In the data rows, 128 means zero.
Some points, one per row:
[163 118  99  81 103 142 138 152 125  91 122 200  89 120 170 203 109 116
 109 115  78 136 140 127 156  73  92 141 145 119 167 144 151 101 139 148
 141 127 153 160  73 178  86 155 128 101 148 158]
[ 63 120 136 193   1 118  48 126 169 141  94 124 159 105  43  56  63 175
 162 161  98  78 164 109  52 182 151 130 194 157  43 237 139  95  40 168
 146  92  89 107 121  81 133 104 119 201  62  87]
[143  40 143 170 121 107 145 117 209 134  96  93 113  90  82  86 138 154
 101 152 101 108 123 171 130 155 168 117 121 149 128 115 177 142  69  94
 127 136 103 159 154  95   6  95 122 240 105 113]
[107 128 151  96 106 119 141 150 118 116 121  62 104 117  94 248  96 122
 162  86  94 157 100 151 150 136 173 121  75 174  68  66  99 169 110 127
  17 116  71 101 227 103 128  83 122 182 135  78]
[180 120 164 124  97 134 112 134 142  80 156 134 127 106 121 128 113 159
 102 165 115 107 134 110 154 144 141 163 153 107 142 138 127 170 111 144
  41 129 107 150 151 179 127 129 113 146  84 136]
[123 147 133  79 133 120 108 172 178 168 142 126 149 109  85 150 144 117
 147 154 122 105 123 167 133 152 149 175 150 137  89 130 102 133 129 113
  55 139 161 108 100 167 118 145 102 121 172 117]
[174 130 123  83 146 180  79 124 135 118 167 138 152 165 240 136 126  64
  81  84 131 172 139 150 153  77  63 148  93 105 227 133 131  87 188 135
 149 171 148 123 109 208 111 158 174   0 198 150]
[113 135 197  66 137  82 173 157 133 135 132 184 126 163 122 101 148 157
 138 158 106 103 127 123 163 123 119 176 125 174 127 158 106 135 127 114
 190  91 158 134  95 202 120 118 142 133 137 135]
[107 114 155 143 150  20  85  81 117 171  99 206 114 171  80 107 219 160
 169 127  94  25 255 188 119 143 183 202 126 186  83 171 118 118  18 122
 210   1 125 192 157 166 156  69 178 194 125 154]
[105 127 167 120  98  99 125  63 105 128 115 162 127 126  98 109 146 137
 147 126 114  98 182 123 107 174 185 126 116 176  69 127 141 161 126  90
 169 107  95 122 154 111  64 114 182 110 145 129]
[108 133 118 158  97  99 154 182 234 119  43 101 116 122  60 137 119 168
 153 156 120 133  96 126 137 148 170 105 111 172  33 116 154 148  90 126
 132 137 100 128 147  77  94 105  95 213 108  63]
[ 88 126 123 113 140 106 163 179 115 133 149 198 130 139 106 124 129  97
 125 201 141 128  72 152 118 152 150 119 109  94 160  90 120 149 123 133
 101 124 121 166  49 133 174 118 115 112 141 128]
[131 182  84 131 110 152 234 180 124 111 142  73 124 135 177 108  90  59
  96 122 188 149  59 129 142  91  91 109 167  97 172  97  93 116 167 187
  66 197 161 105 167 116 160 144  39 188 136 116]
[145 122 106 106 104 109 106 161 132 153 141 134 129 122 178 134 127 121
 115 117 115 142  87 129 153 150 100 134 149  91 184 125 185 103 172 139
 124 153 154 119 156 188 180 139 224 107 157 163]
[128 112 123  99 169 117 129  99 113 109  99 125 166 141 181 149 220 121
 131 128   0 130 116 156 129 137 105  94 136 108  85 126 164  97 184 127
 167 148 154 103  75 145  96 142 186  75 173 151]
[160 141 118 137 101  83 115 151  80  98 116 161 117 135 131 100 113 150
 115 135 117 132 145 182 179 139 155 151 160 130 136  76  74 146 151 142
   0  86  52  68 119 106 104 115 127 124 128 110]
[129 139 187 160 149  63 100 116 167 162  99 185 141 162  15 112 157 198
 142 185 107  36 189 160 137 176 169 151 149 189  52 141 124 132  38 129
 150  26 151 118 128  51 142  45 143 214  78  81]
[ 96 132 145 139 129 142 149 121 124  90 164 114 147 122  93 116 129 126
 125 102 135 146 149 107 127 212 142 106  87 153  93  89 130 136 145 109
 119 143 106  88 146 144 109 161 134 152 125 115]
[114 113 139 165 112 120  89 111 139 127 136 127 161  65  91  79 119 124
 118  95 114  99 186 146  91 160 171 126  87 152  99 100 139 142 100 106
  98  95  71 101 172 100 120  91 107 160  91  86]
[140 125 127 130 143 106 145 159  65 154 161 135 137 147 163 145 130 156
  95 158 155 201 145 143 168 120 163 128 145 106 205 183 100 143 157 131
 158 133 153 121  68 131 133 162 147  94 145 119]
[129 118 126 112 110 140 144 137 126 118 141 139  96 133 167 123 134 129
 148   0 120 138  98 134 173 128 110 139 149 120 122 138 136 109 171 111
 115 139 134 122 105 122 136 132 121 104 153 121]
[222 168 156 112 124 129 134 137  67 151 112 152  99 131 151 118 168 129
 119 136 179 146 150 109 141 115 143 134 147  80 157 177 111 111 151  99
 159 125 166 152  79 183  97 187 153  35 145 188]
[ 75 103 193 158 146 116 132 131 140 125 114 167 132 122  61 124  94 173
 143 175 150 145 172 146 107 196 184 147 177 160  66 101 159 121  91 105
 108  89 128  86  70  17 140 113  76 148 111 107]
[151  96 138 121 138 125 134 150 140 132 143 154 120 128  82 162 154 143
  92 126 129 145 117 121 135  83 163 143  96 115 121  89 153 119 128 149
 125  82  89 124 130  86 123 108 119 164 151  99]
[113 108 151 138 138  97  99 132 162 163  91 159 117 118  80 102 137 205
 175 130 157 129 118 114 125  84 184 175 102 134  86 146 134 161  65  65
 126 130  88 147  99  83 100 113 120 192 136 124]
[219 118 138  91  72 134 133 129 150 155 141  95 142  92 142 141  98  61
 114 122 114 121 105 102 127  78 194 118 108 125 143 115  92 166 177 127
  97 151  93 161 179 133 105 166  94 152 126 156]
[ 48 118 124 155 163 117 163 102 149 144  82 114 158 131  87  80 147 148
 152 168 123  65 143 130  57 126 119  65 134 154   0 165 172 147  57  86
 154 103 140 158 154  65 109 139 147 164  56 122]
[113 112 116 136 151 139 146 106 148 113 148  86 106 118  77  86 109 150
 139  92 116 135 145 130 103 121 138 137  81 158 118 129 136 139 159  79
  84 150 115  88 106 115  71 105 131 125 100 106]
[ 82 113 128 219 144 121 147  86 196 115  82  89 158  70  72  64 139 136
 168 132 115  61 156 113 100 160 112 136  86 167  26 150 146 150  42 112
 124  68  74 165 184  64 115  83 139 255  66 100]
[136 133 132 133  79 118 150 162 182 132 108 130 161 128 175 132 177 143
 133 141 114 164 107 103 159  61  82 147 197 124 116 184 173  90  90  56
 163  80 195 177 155 148 118 148 130 128 150 169]
[ 38 132 114 139 140  93 105 125 115 179 119 125 121 212 149 167 113 107
 122 107 101 131 111 124 132 158 112 115  88 175 144  83 126  97 140 143
 137 130 166 113 171 105 128 128 160 104 164 137]
[119  84 132 110 140 147 164 164 187 132  60 118 113 111 103 155 131  67
 136 119 123 240 131 151 104  89 105 110 104 131 105 183 121 121 189  62
 121 217 125 138 126 127  80 125 130 150 133 177]
[188 136 134 126 104 132 154 148 106 156 136 129 123 120 129 135 117 169
 134  97 118 175  81  92 108 153 137 130 189 142 140  88 110 144 167 136
  92 164  83 123 122  97  70  83 118 153 134  96]
[115  74 168  34 174 129 120 113 166 146 110 160 119 160 150 129 164 166
 104  77 127  84 224 166 173  69 145 158  30 113 151 165 155 117 181 111
 154 112 142 149  87 166  26 161 156  85 160 122]
[147 123 151 122  92 167 173 160 121 143 128  89 118 123 174 142 105 139
 119 111 109 156  95 124 165 117 100 115 140 102 171  92 132  94 205 164
 119 159 149 111 138 189 141 155  95  53 146 163]
[ 81 153  70 171 185 118  98  32 134 137  95 124 161  87  11 103 164 109
 116 123  94  58 137  70  60 146  94 133  83 188  19 189 131 106  47 121
 195  87  90 134 159 116  84 104 220 172  77 126]
[127 127 162 155 139  90  97  89 137 154 133 160 119 111  59 133 124 130
 129 163 112 110 175 198 101 159 189 124  69 199  61  77  93 170  85 168
 130  75  34 105 210  22 126  83 106 196 126 103]
[143  92 170 146 162 105 124 138 159 116  98 162 133 117  54 106 134 166
 148 117 147 145 154 135 146 114 150 145 159 126 156 124 132 131 107  89
 146 112 123  93  92  95 126 109 133 174 140 103]
[188 109 156 113 126 109 106 141 109 178 181 152  63 151 122 133 101  83
  96 137 148 161 167 196 119 146 137 133 151 123 166  84 110 123 162 126
 116 109  80 111 129 127 138  92 111 120 169 107]
[ 72 121 131 126 112 183 121 114 125  70 135  79 143  81 109  95  28 121
 103 119 120 172  97 112 144 124 145 170 126 154  80 117 129 129  92  95
 118 133 120 106 138  97 160 127 100 139 114 110]
[165 124 125 105 129 145 128 159 153 141 152 175 116 142 118 139 140 128
 111 111 117 141 114 207 153 112 154 151 175 100 165 114 103 122 165 130
 105 114 135 115  98 121 147 115 157  54 161 127]
Then 24 other points, each followed by its number:
[168  82 113  71 105 130 102  95  88 112 212 112 114 165 170 172  64  90
  88  89 195 180 137 225 140  95  84 112  99 106 142  85 120 144 179 172
 132 161 119 105 110 165  61 158 150  43 255 206] 0
[ 79 157 116 162 134 114 139  82 111 132 116 126 154 120  55  97 137 137
 147 134 132 103 160 124  72 136 147 109 135 134  51 111 109 156 141 124
 161 122 109  84  96  87 110 141 106 142  56  84] 1
[147 125  80 170 130 191 145 137  96 119 157  76 120 119 166 140 129  90
 124 119 147 172 117  15 140 146  83 104 132  90 165  31 104 136 205 118
  88 217  48  76 145 166 132 139 122  54 137 154] 2
[154 180 112 107 136 180 132 126  70 112 166 111  68 158 124 126 116 112
 130 161 148 150 129 118 114 201 101 123  90  88 196 118 109 123 173 155
 145 118 158 136 105 156 162 164 156  64 104 141] 3
[ 75 115 167 160 176  69 135 168 162 156  92 160 101  60  74  80 148 176
 123 135 150 111 169 133 114 101 169 126 141 174  95 131 122 154 117  72
 122  90 105 150 146 107  93  79 123 164  61 113] 4
[ 93 133 186 168 154 123 110 121 135 148 102 160 139  59  58 111 115 145
 109 153 108  98 174 150 109 157 134 123  87  70 108 111 114 142  96 124
 143 129  91 153 141 106 131  88 128 168 111  75] 5
[138 132 130 137 153 150  90 108 155 136 128 129  81 152 102 130 112 126
  79 130 113 103 158 125 121 111 127 162 139 119  98 136 134  75 135 135
 148 117 127 114  72 125  98 114 144 137 142 139] 6
[147 102 108  96 168 168 136 166 111 125 170 173 103 170 130 117 180 185
 109 146 147 124 142 139 161  62 107  77 164 124 189 137  87 105 178 153
 121 144 130  83  82 165 151 129 122  64 145 159] 7
[157 138 103 125 102 150 162 133 109 157 171 146 141  99 125 135 108 112
 119 113 134 119 146 142 126 115  88  70 142 134 142  87 111 154 168 100
 127 106 123 107 151 129 107  93 123 125 111 134] 8
[151  97 171 116  94 110 173 100 137 133 137 158 145 163 150 137 147 145
 130  93 141 133 149 153 143  98 100 128 120 110 171 171 163 184 162 113
 219  96 148 157 102 205 137  66 173 111 176 136] 9
[109 124 127  25 125 141 143 102 213 132 102  70 183 113 150 145 137 120
 111 103 172 147  75 118 162 105  90 144 144 118  76 144 172 123 141  93
 111 217  88  97 119 183 131 158  94 122 151 136] 10
[  0 113 117  84 114 127 116 181 143 143 126 171 134 125 149 142 152 147
 115 127 117 161 117  84 172 140 117 122 118 103 158 127 149 132 208 114
  77 137 104 111 139 167 131 144 131  79 145 142] 11
[141 142 101 125 110 191  87 144   1 131 158 116 102 123 207 132 133 111
  55 186 159 165 132 137 111 145  68 142 130  32 246 122 139 106 187 126
 131 131 196 143 122 212  91 198 150  51 166 181] 12
[144 127 108 118 109 101 127 143 111 193  93 104 255 117 168 142 130 142
 116 127 128 156 120 133 175 101 110 133 140 100 155 147 162 110 136 132
 152 148 140 182 122 163 107 142 120  98 174 163] 13
[133 129 125 122 114 150 121 167 143 131 125 116 131 111 137 132 127 119
 138 122 142 146 114 146 142  91 103 126 173  89 108 126 157 134 181 150
 130 178 201 159 147 128 130 137  83  73 159 160] 14
[198 157 110 134 107 155 159 115 148 144 120  61 113 125 157  94  89  87
 125  61 131 144 114 134 116 118 120  63 123 114  93 129 175 159 180  44
 125 177 139 104 188  87 111 114 123 105 100 110] 15
[152 109 118 119 128 134 144 152 119 127 141 122 140 133 157 183  98 123
 126  70 152 142 128 118 143 107 122 124 200 116 147 158  54 137 160 121
 115 131 108 146 130 135 136 147 131  89 144 136] 16
[158 112 165 132 150 120 131 139 129 132 123 165 142 122 124 113 137 146
 136 132 135 126 111 151 175 136 141 108 101 127 152 133  97 109 145 128
 137  93 135 150 124 122 122 139 143 118 148 158] 17
[118  95 133 104 170  72 114  98 109 128 143 137  95 166 173 174 148 109
 138 127 147 140 101   3 111  97 154 114 114 106  99 159 140  72 152 105
 106 153 146 106  73 120 113 166 170  34 206 133] 18
[ 75 136 137 137 255  93 139 118 223 159 120 193 112 111 109 106 139 152
 147 151 145 102 187 165 116 171 128 135 147 170  49 143 109 153  83 113
 156 107 111  66  99 104  54 125 119 165 108  89] 19
[156 148 193 125 156 108 120  89 131 135 120 153  99 150 186 131 145 142
 122 131 180 114 110 156 145 159 115 107 124 156  99 109 130 114 115 130
 135  90 154  66  95 106 153 122 160 123 185 123] 20
[117 104 126 133 122 119  99 163 118 145 115 144 121 125 129 129 125 127
 115 146 120 102 133 133 133 125 115 148 157  78 149 141 147  82 108 132
 123 104 132 128  93 144 128 137 127 145 118 122] 21
[116 146 143 166 153 136 134 133 137 116 101  72 150 118  90 136 121 133
 142 137 130 166 127 102 107 155  54 115 131 174  53 129 157 149 133 112
 135 142 101  98 150  74 131  84 108 165  76  76] 22
[103 125 148  27 149 118 119  75 144 136 120 122 150 151 172 160 119 105
  73 102 104 132 119 116 123  69 137 143  79 125 150 131 171 131 189 130
 151 154 115 137  81 154  70 158 170 104 122 139] 23
Which three of these numbered points are nearest to each point below, looking only along the 7 directions in which the first points spread most? Their numbers follow each, nearest first.
[ 94 128 121 114 205 154 118 128  61 145 153  89 133 150 166 154 102 109
 172 121 143 187 146 112 144 129 122 117  93 100 155  90 144 126 159 185
 140 123 108 138 123 166 131 132 114 136 170 142] > 11 8 16
[141 121 146 113  73 107  79 131  93 154 178 109 159 115  86 133 115 120
  99  97  61 135 205 130  96 150 122 104 137 134 178 100  98 167 163 132
 108 101  49  91 161 171 128 111  95 144 150 114] > 8 16 17
[112 114 131 142 154 125 155 130  59  85 120  79 107 140 116 101 115 105
 170 114 143 143  70 111 119 196 117 114 130 133  87 140  96 120  78 125
 107 178 138  82 120  77 193 110 111 146  93  89] > 22 1 8
[138 120 137 109 125 154 125 149 134 147 134 129 114 110 124 126 216 163
  75 134 152 104 160 172 148 116 107  97 128 136 141 160 137 131 129 111
 113 135 134 155 114 124 103 124 117 130 147 149] > 17 6 21
[ 58 148 145 164 159 153 143 124 161 147 138 109 133  28  30 101 117 179
 137 119 143 135 158 137 115 113 217 140 155 147  83 163 165 128 137 103
 127 148 117 115 105  97 157 131 124 125 101  97] > 1 5 22
[144 152  84  92 153 107 129  84 156 124 108  90 126 129 182 158 116  93
 140 117 140 153  56 125 143 123  74 120 133 133  79 106 104 111 168 117
  98 177 144 103 142 138 170 149 123  98 181 108] > 11 14 10
[111 139 115 150 138 100 159 146 159 137 140 142 166 154 178 160 180 145
 114 132 202 141 108 101 163 113 117 142 172 145 118 161 180  78 147 129
 173 142 184 153  89 177 123 179 133 123 152 176] > 13 14 9
[104 106 114 123 141 136 171 154 147 120 148 157 150 129 153 112 164 160
 133 164 130 124 111 115 147 108  81 145 171 123 203 187 178 151 142 148
 135 142 173 151  91 202  87 158 119  93 151 167] > 13 14 9
[214 155 101 147  93 139 127 127  99  95 160  77 128 135 119 140  88  96
 131 162 128 142 114 137 114 162 106 139  99 120 165  59 135 143  57 167
 106 121  92  95 197 109 190 117  90 184 149 130] > 8 16 21
[135 133 123 119 129 228 112 151 108 126 163 139 129 169 143 120 139 117
 105 103 183 139  99 176 139 132 113 138 172  78 186 133  52 109 194 145
 102 136 153 132  82 185 145 142 122  68 135 134] > 3 7 16
[142 127 149 132 121 175 136 121 134 154 152  46 149  64 151 151  53  78
 133  97 155 195  80 137 135 142  65  74 142  95 140   0 157 169 186 132
  80 230 119  90 138 164 113 154 119  94 134  89] > 2 15 10
[108 108  81  84  88 153 152 137 118  98 124  71 143 101 176 132 109  77
 108 173 126 179  54  84 112  94  98 125 107 135 255 148 170 123  84 140
 114 231 130 103 182 125 142 150  91 141 105 158] > 10 14 15
[138 107 140 149  76 118 115 172 109 136  76 122 162 109 183 121 158 146
 157 154 138 134 100 126 119 146 139 148 187 118 187 143 129 117 166 149
 145 104 126 151  84 129 158 141 115 151 112 161] > 21 16 14
[175 141 127 150  85 123 121 247 110 109 161 156 103  90 115  98  82 151
 147 101 107 142 155 107 107 171 137  93 187 166 157 144  99 163  92 110
 125  93 142 121 122 105 165 105  70 156 108 153] > 21 8 16
[157 156 116 135 125 135 177 118 134 149 143  82 137 126  89 132  65  62
 138 103 116 115  92 155 114 182 151  99 118 168  75  24  91 135 108 127
 102 129  54  90 181  28 167  33 137 205 123  85] > 22 5 8
[163 113  86 127 105 235 172 144  83  30 185 120 109 156 214 152 145 122
  70  93 155 169 120  96 140  83  88 105 134  52 248 128 154 111 145 143
 101 186 179  56 103 255  97 200 170  15 168 206] > 12 0 2
[146  96 146  81  61 117 100 160 139 174  89 181 121 156 170 161 149 140
 135 125 139 164 174 165 127 107 134 182 131  66 207 140 142 119 140 104
 133  95 101 126 110 188 122 122 160  92 162 161] > 9 7 17
[111 141 113 127 123 159 117 155  85 105 131 137 142 121 103  84 135 117
 138 153  95  79 110 138 143 161  86  52 155 115 171 132 145 128 157 141
 170  96 150 134 145 149 149  90 121 124  89 144] > 21 8 6
[104 125  93 103 138 136  99 123 107 102 147 133 150 149 161 137 183 163
 100 121 156 140 167 116 116  83 134  93 120 108 157 150 170 130 118 105
 159 134 148 152 119 210  89 193 133  67 148 176] > 9 13 23
[131 111 148 100 158 148  92  73  93 173 143 141 125 169 150 153 165 158
 141 118 121 114 171 153  79 126 126 132 113 111 150 149 101 108 203 151
 132 119 159 104  58 143 105 130 153  76 182 127] > 18 7 20
[154 129 127 143 102 157 114 149 121 132 157  96 111  85 142 112  86 113
 113 101 131  98 112 138 123 140 176 109 111 111 174  77 127 152 255 172
  88 122 113 107 154  83 165  87  93 127 109 118] > 8 16 2
[120 106 123 101 146 124 111 115 164 139 159 108 107 133 136 158 125  86
 130 118 145 176  43 149 193  74  99 113  91 119 124 135 151 170 200 100
 120 120 183 117 167 155 107 170 145  72 202 119] > 11 23 10
Now 24 new points, numbered from 0 again:
[117 149 130 159 117 182 143  75 140 171 103 127 162 148  92 156 135 145
 130 150 117 104 171  97 124  98 132 125 115 138 105 135 150 140 137 129
 157  69 154  61 136 121 110 142 117 162 119 117] 0
[116 129 122 164 155 106  81 114 155 152  85 252 108 138  89 116 179 140
 131 134 120   0 195 151 182 126 158 157 143 133  60 134 129 106   0 105
 168  20  83 186 143  91 138  57 191 168 115 131] 1
[136 124  44 184 130 168 130 120 148  93 172  52 112 151 123 146  99  82
 151 130 145 154 224 116  98 118 133  88  46 116 100 114 154 178 188 117
 121 176  88 159 172  96  85 108  64 130 113  99] 2
[148 147 140 128 146 154 126 134 157 116 134 140 130 154 201 140 157  90
  94 165 137 151  99  70 120 116  81 118 164  98 221 134 144 101 133 168
 144 121 176 148 126 159 166 146 123  80 178 189] 3
[115 166 173 143 112 142 141 168 183 130  97 102 117 119  63 107  91 151
 168 158 132 151 136 134  97 169 188  97 102 130  90 110 101 185 110  62
  80 144 106  88 151  77 148 104  88 172 104  83] 4
[141 141  97 133 161  74  91 178  94 121 130 170 144 138 181 129 149 155
 135 160 154 118 157 135 128 141 140 147 161 110 203 114 123  82 125 167
 119 109 162 171 126 152 151 171 143  61 140 167] 5
[102 137 119 180 121 141 141 139 140  96 130 126 128  57  74 111 146 110
 121 111 134 133  90 110 125 145 120 191 133 110  78 103 119 127  43 119
 149 135 126 104 157  97 178 144 101 173 100  81] 6
[ 87 131 124 169 164 171 139 102  84 126 149  58 164 112  91  94 143  89
 122 110 136 106 118  82 126  95  96  75 135  95 133 163 144 110 163 117
 148 158 145  83 105 141 108 181 172  56  99 123] 7
[141 107 173 147 117  94  81  84 164 126 130 167 120 132  94 183 158 174
 128 135 139 159 171 183 151 151 175 148 151 108 146 130 105 180 122 105
 126 117  96 136 103 139  79 115 164 115 121 155] 8
[115 122 126  75 115 149 164 173 179 126 107 189 138 221 140 123 129 148
 100 165 141 133 100 132 156 143 111 143 202  95 170 137 124 121 145 152
 143 163 135 114 100 166 150 143 106  90 117 111] 9
[163 148 126  53 143 156  87 105  34 110 180 114 118 164 148 108 126  57
 113 165  74 139 150 120 120 186  83 136  65  88 185 110  97 104 176 199
 130 121 110  67 115 147 120 163 167  74 136 120] 10
[168 158  78 123 115 125  96 143  57  95 122  98  79 137 132 135  74  92
 131 151 132 134  99 146 150 106 140 119 135 129 165  57  74 136 113 184
 158 122  59 127 159 123 210 108 128  76 161 109] 11
[157 137 118 112 155 112 140 116 144  94 139 120 120 140 153 140 117  68
 148 142 141 151  63 120 128 128  94 105 114 123 112 107 138  58 221 122
 171 182 158 131 140 153 104 137 132  97 180 185] 12
[132 115  87 103 108 109 160 128 182 122  73 152 126 129 195 120 158  86
 116 124 100  80 119 126 123 106  84 168 145 109 123 108 154 119 100 103
 152 247 241 174 134 173 113 113 115  94 166 179] 13
[ 55 147 143   0  84 128 122 132  93  91 138 129  92 108 119 134  66 140
 153 138 115 103 134 106 131 148 171 139 146 134 122  99  35 141  90 163
 136  91 129  88 132 103 133  84 129 154 126  82] 14
[140 137 125 134  91 128 171 142  93 134 155 116 165 146 143 150 116 119
 142 126 131 163 133 191 136 130 139 128  93 110 171 127 130 126 124 152
 222 123 173 118 133 105 178 128 157 104 144 167] 15
[139 127 111 145 149 143 122 170 117 128 157 148 135 155 190 101 153 177
  96 156 129  86  97 118 113 135  41 138 138 118 151 180 118 109 124 143
 119 112 127 163 138 104 140 138  97 125 129 150] 16
[132 136 146 133 134  91 120  97 159 137  79 134  85 114  98 101 158 159
 129 150 118 104 126 137 109 134 186 150 153 152 109 151 141 108 101 137
  95 124 125 132 112  94 161 101 129 170 137  93] 17
[121 116  82  89 152 147 108 113 113 117 135 147 117 133 182 183 133  87
 133 144 149 142 120 175 166  76  80 146 117  88 193 119 137 111 157 121
 189 157 175 145 104 191  77 196 158  29 166 158] 18
[161 126  65 119 110 203 143 140  99  54 198  67 122 122 163 128 123  78
  98 100 147 168 158  83 134  73  91 126  89 141 194 122 143 159 207 132
 113 191 133  95 125 211 119 147 148  30 122 136] 19
[ 69 154 142 206 145 129 140 117 128 167 105 109 154 194  86  58 104 140
 175 123 130 102 160 111 103 165 118  84 150 143  53 203 154 124 119 130
 170 191 115  86   0 104  90 148  93 131  71  93] 20
[ 95 142 130 156 139 108 146  57 126 115  95  78 141 123  57 138 108  84
 206 123 122 108 108 127 110 157 165 147 112 194  31 111 135 221 140 121
 118 110 127  65  93 112 110 136 111 115 135  77] 21
[137 132 171 121 161 126 138 108 110 123 116 209 117 120 109  87 158 127
 114 151  80 114 130 161 149 142 169 119 135 100 170 137 130 107 143  88
 114 108 127 126  87 108 133 108 167 175 148 129] 22
[132 135 119 110  99 132 115 172 151 111 139 172 129 153 154 125 117 122
 122 132 137 128 143 147 153 129  77 118 118 104 183 117 116  85 125 126
 130 117 153 152 104 124  91 131 130  92 133  84] 23
The same question for these:
[112 108 121 137 122 141 139 100 182 168 150  57 128  98 135 140 149  94
 136  89 136 123 134 149 107 107 145 126 106 116 132 129 105 142 173 112
 102 179 115 158 149 143  85 113 116 134 123  19] > 2 0 12
[166 140  97 147 100 144 112 169  62  98 159 111 111 120 139 111  75 114
 182 138 141 148 112 114 165 169 108 119 127 128 155  94 112 173 114 255
  85 119 137 123 193 103 164 115  89 143 104 143] > 11 14 6
[113 138 107  73 103 164 135 150  78 109 151 127 151 137 175 170 113  95
 117 200 142 136 108 112 147 104  85 127 139 113 178 119 161  78 140  99
 171 148 139 116 148 166 150 149 137 109 198 162] > 3 15 12
[129 147 136 123  94 122  63 117 156 120 101  78 121 105 126 111  98 151
 123 167 111   9  95  96 132 192 131 113  95 137 104  68 137 142  50 134
 128 102  94 153 168 114 196 133 117 221 125  96] > 6 17 14
[153 171 144 124 124 133 145 131 103 141 146 133  96 168 165 119 118 122
 122 121 148 161  79 157 147 178  80 157 124 136 135 101 111 108 116 153
 144 116 158 117 123 137 145 121 148  92 183 120] > 15 23 5
[142 157 111 118 149 127 134 106  99  98 107 129 135 151 189 159 110 122
 160 119 101 139  95 113  95 155 100  88 146 126 128 127 118 112 142 158
 142 124 144 132 126  60 169 128 104 105 100 122] > 15 16 23
[137  90 128 158 110 110 130  96 150 128  91 124 145 179 177 158 174 147
  76 175 140 139 104  92 151  19  82 121 101  72 141 158 143  82 131 104
 209 111 133 169 128 141  87 126 107  79 180 168] > 13 23 18
[135 153 113 137 109 201 136 170 102 101 169  54 119 166 147 119 139  85
 130 109 133 138 121 104 100 142 105 102 101 131 174  68 112 135  93 165
  80 120  71 164 232 112 161 138 123 116 101 134] > 11 2 14
[137 161 112 133 153 190 155 119  93 122 158  97 106 103 127 137  71  78
 130 100 139 162 149 141 131 118 127 116  92 103 193 107 111 103 151 125
 126 165 119  91 151 171 101 168 124  80 108 136] > 19 12 10
[112 139 159 114 184  53 110 104 145 179 101 144 122 183 112 153 124 114
 143 143 135 113 151 174 160 142 111 166 163 114 101 123 149  91 188  94
 140 119 164 107  84 114  68 105 135 108 157 106] > 22 23 15
[100  67 166 147 141  85 128 127 152 146  96 160 147 120  82 118  98 165
 163 141 116 108 124 142 123 154 187 141 133 184  92 124  94 128  95  88
 123  78 113 145 152  74 147  92 100 197 105 113] > 17 4 6
[ 97  95 128 120 129 134 131 143 141 151 103 144 126 121 139 161 150 133
 105 135 124 154 140 118 158  88  97 148 128 133 134 201 171  64 137 158
 179  87 147 192 124 129  75  78 118 129 155 162] > 13 16 23
[125 134 167 126 167  32 102 104 122 186 108 203 129 161  71 129 144 136
 195 158 119  72 142 137 110 146 182 149 140 146  61 141 112  94  68 134
 140  51 132 149  88  66 140 157 143 225 164 143] > 1 17 22
[ 97 124  86 133 141 148 144  86 180 127 132 104 119 111 143 156 120 117
 106  98 142  83 100  92 126  99  85 132 105 100 128  65 127  93 167 123
 128 136 150 101 135  47 113 101 131  80 176 122] > 12 15 2
[131 164 141 113 100 117 131 120 141 110 157 135 121 146 141 125  98 116
 113 139 114 162 127 135 164 147 176 137 119 179 156  92 124 134 115 148
 126 107  85 122 123 105 138 103 116 173  79 118] > 14 17 11
[109 114 138  96 112 113  68 121 134 195  83 149 132 124 147 137 141 166
 114 172 140 127  84 138 124  81 117 123 141 117  78 143 125 133 151 114
 121 113 134 144  59 131 127 101 102 178 201 116] > 22 23 17
[111 112 113 151 105 162 159 116 113 135 135 103 162  96 140 114 148 147
 122 193 105 128 118 164 121 102  96 118 124  75 131 175 184 132  84 118
 154 124 148 154 207 181 117 164  51 144 108 176] > 16 13 0
[156 125 135  67 146 164 101 135 136 145 155 132 109 141 150 148 141 147
 104 171 148 121 131 129 152  89 132 147 133  91 167 137 149 115 186  86
 130 110 139 209 139 152 113 172 128  80  70 158] > 23 16 15
[157 154 109 121  88 121 128 122 134 126 137 173 121 104 153 187 151 125
 110 154 132 115  99 135 136 131 136 143 162  84 150 111 110  68  87 145
 144 119 156  88 108 135 167 124  94 145 150 162] > 16 15 23
[175 110 107  67 155 151 123  93 122 128 136  72 147 204 201 175 144  78
 109  80 135 208 141 168 203  72 109 163  96 114 170  96 101 127 233 132
 119 160 120 111 115 185  70 159 154  67 208 181] > 18 19 12
[168 114 133  91 126 162 167 137 102 116 134 128 114  97 166 149 119 119
 110  94 127 183  82 161 137 104 109  82 117  20 169 106 141  80 182  77
  97 165 139 131 135 187 147 113 142  82 159 193] > 12 19 18
[152 144 132 139 110 166 158 120 142 130 125  57  96  97 111 103  65 148
 102 131 133 162 109 175 100 145 153 114 127 150 139 167 181 138  93 130
 121 139 157  96 144 107 134 137  75 139  96  89] > 6 4 0
